(in the rows, 128 means zero)
Each path below is one point turned by a fixed rotation once a step. After each direction that follows a path, write how fast that rotation turns it, in degrees per step (0 if it stays still).
Each turn is a multiple of 5 degrees from 10 to 175, or 0.
Each row of a path follows its step; steps can be skipped.

step 0: [141 131 122 126 122 119 129 140 129 132 130 133 131 122 125 117 134 127
 122 132 121 142 127 129 131 125 126 131 128 128 136 130 122 129 127 123
 125 124 134 132 121 116 122]
step 1: [125 131 130 132 134 119 132 129 120 130 126 119 129 128 126 129 140 133
 129 137 121 139 120 130 133 131 135 133 128 132 136 134 114 133 135 135
 129 129 124 123 119 124 134]
step 2: [132 125 125 123 136 122 122 134 125 135 121 136 130 125 140 124 130 120
 132 131 119 139 120 128 137 132 132 127 125 129 126 119 120 132 130 123
 118 123 125 120 124 135 122]
step 3: [133 132 130 128 130 114 128 127 122 133 121 140 128 135 132 129 139 128
 132 131 118 132 138 127 136 129 136 136 132 124 132 126 133 119 138 130
 137 132 129 126 121 129 129]
step 4: [126 136 123 126 127 124 126 133 121 138 120 127 128 128 132 114 130 130
 128 126 116 117 126 119 133 125 132 121 136 130 130 131 128 137 135 121
 127 136 123 120 119 128 125]
step 5: [124 137 126 127 129 118 124 140 127 122 119 129 130 126 135 118 137 133
 122 126 126 128 131 137 134 128 124 131 139 134 133 119 128 127 136 134
 125 126 136 133 126 127 117]
step 6: [129 133 123 134 123 120 137 130 118 131 128 130 121 129 126 124 137 131
 136 127 131 124 129 123 144 129 120 133 122 130 133 128 120 138 136 126
 122 123 131 130 118 120 125]
step 7: [121 132 123 134 133 125 126 130 126 126 123 126 128 122 136 122 143 130
 131 116 121 143 120 128 129 135 125 131 128 125 131 131 135 134 133 124
 119 127 132 125 120 131 133]
step 8: [123 131 137 126 130 121 124 123 127 134 134 130 134 128 126 133 140 126
 121 122 123 132 130 125 149 132 133 133 130 122 124 125 127 129 138 123
 123 121 125 124 125 129 119]
step 9: [132 132 137 130 122 125 128 132 130 132 124 136 130 129 130 122 136 120
 136 127 124 124 121 131 131 119 128 131 135 121 120 127 132 131 144 127
 121 132 132 124 115 132 138]
[131 130 129 127 128 129 131 127 127 127 129 131 128 128 125 131 130 126
 126 127 127 128 133 129 130 125 126 128 127 130 129 129 128 127 128 130
 127 130 128 126 128 126 128] | 135

step 0: [133 125 128 121 129 130 131 116 130 131 129 123 126 136 134 136 123 125
 123 125 120 124 129 128 127 133 126 130 127 126 130 129 131 136 119 127
 123 142 129 133 126 132 125]
step 1: [122 124 137 138 116 135 126 124 129 128 124 126 130 135 127 128 122 119
 134 130 126 128 130 126 131 129 133 127 138 130 133 129 123 129 131 121
 125 126 132 129 121 121 124]
step 2: [132 135 131 135 134 124 127 125 129 129 121 132 130 133 133 128 129 127
 124 129 128 123 120 126 130 135 131 127 125 116 137 122 128 139 120 123
 131 133 132 126 130 128 127]
step 3: [125 123 130 132 123 130 121 124 133 127 125 128 123 128 133 135 122 126
 131 133 126 128 137 119 116 120 128 125 135 122 127 130 133 130 130 122
 126 139 128 123 129 129 128]
step 4: [126 131 133 134 133 126 122 125 127 134 128 129 124 138 123 122 131 124
 123 131 123 128 128 132 126 123 127 123 125 132 129 117 129 135 119 117
 120 123 133 130 124 123 127]
step 5: [128 128 130 133 131 127 133 126 131 125 124 128 124 128 128 133 134 124
 129 133 122 123 130 131 122 129 128 126 129 114 127 137 130 135 130 123
 132 135 117 136 119 124 121]
step 6: [126 130 135 130 127 125 118 121 124 130 134 135 121 132 134 132 133 125
 127 126 124 129 126 133 129 124 125 130 142 131 131 124 132 125 126 125
 130 136 137 126 126 122 122]
step 7: [128 130 128 130 123 125 125 129 131 130 122 125 133 129 124 130 124 121
 122 125 121 115 128 132 128 133 125 111 131 127 124 121 128 136 130 126
 129 135 125 133 125 128 128]
step 8: [120 131 135 125 127 129 124 118 134 133 122 126 126 133 136 123 130 122
 128 126 124 122 128 119 128 124 131 138 134 128 131 130 138 131 127 127
 135 127 125 132 125 124 124]
step 9: [130 123 133 140 125 121 119 121 132 127 122 131 126 129 124 139 125 125
 126 126 125 120 132 132 131 133 127 130 130 123 125 124 125 130 117 132
 120 128 129 124 128 123 127]
[127 126 130 131 127 127 127 126 127 130 128 128 128 130 131 128 129 125
 129 130 126 124 131 129 127 128 126 128 128 126 129 127 129 132 126 127
 129 130 130 128 127 126 126] | 0
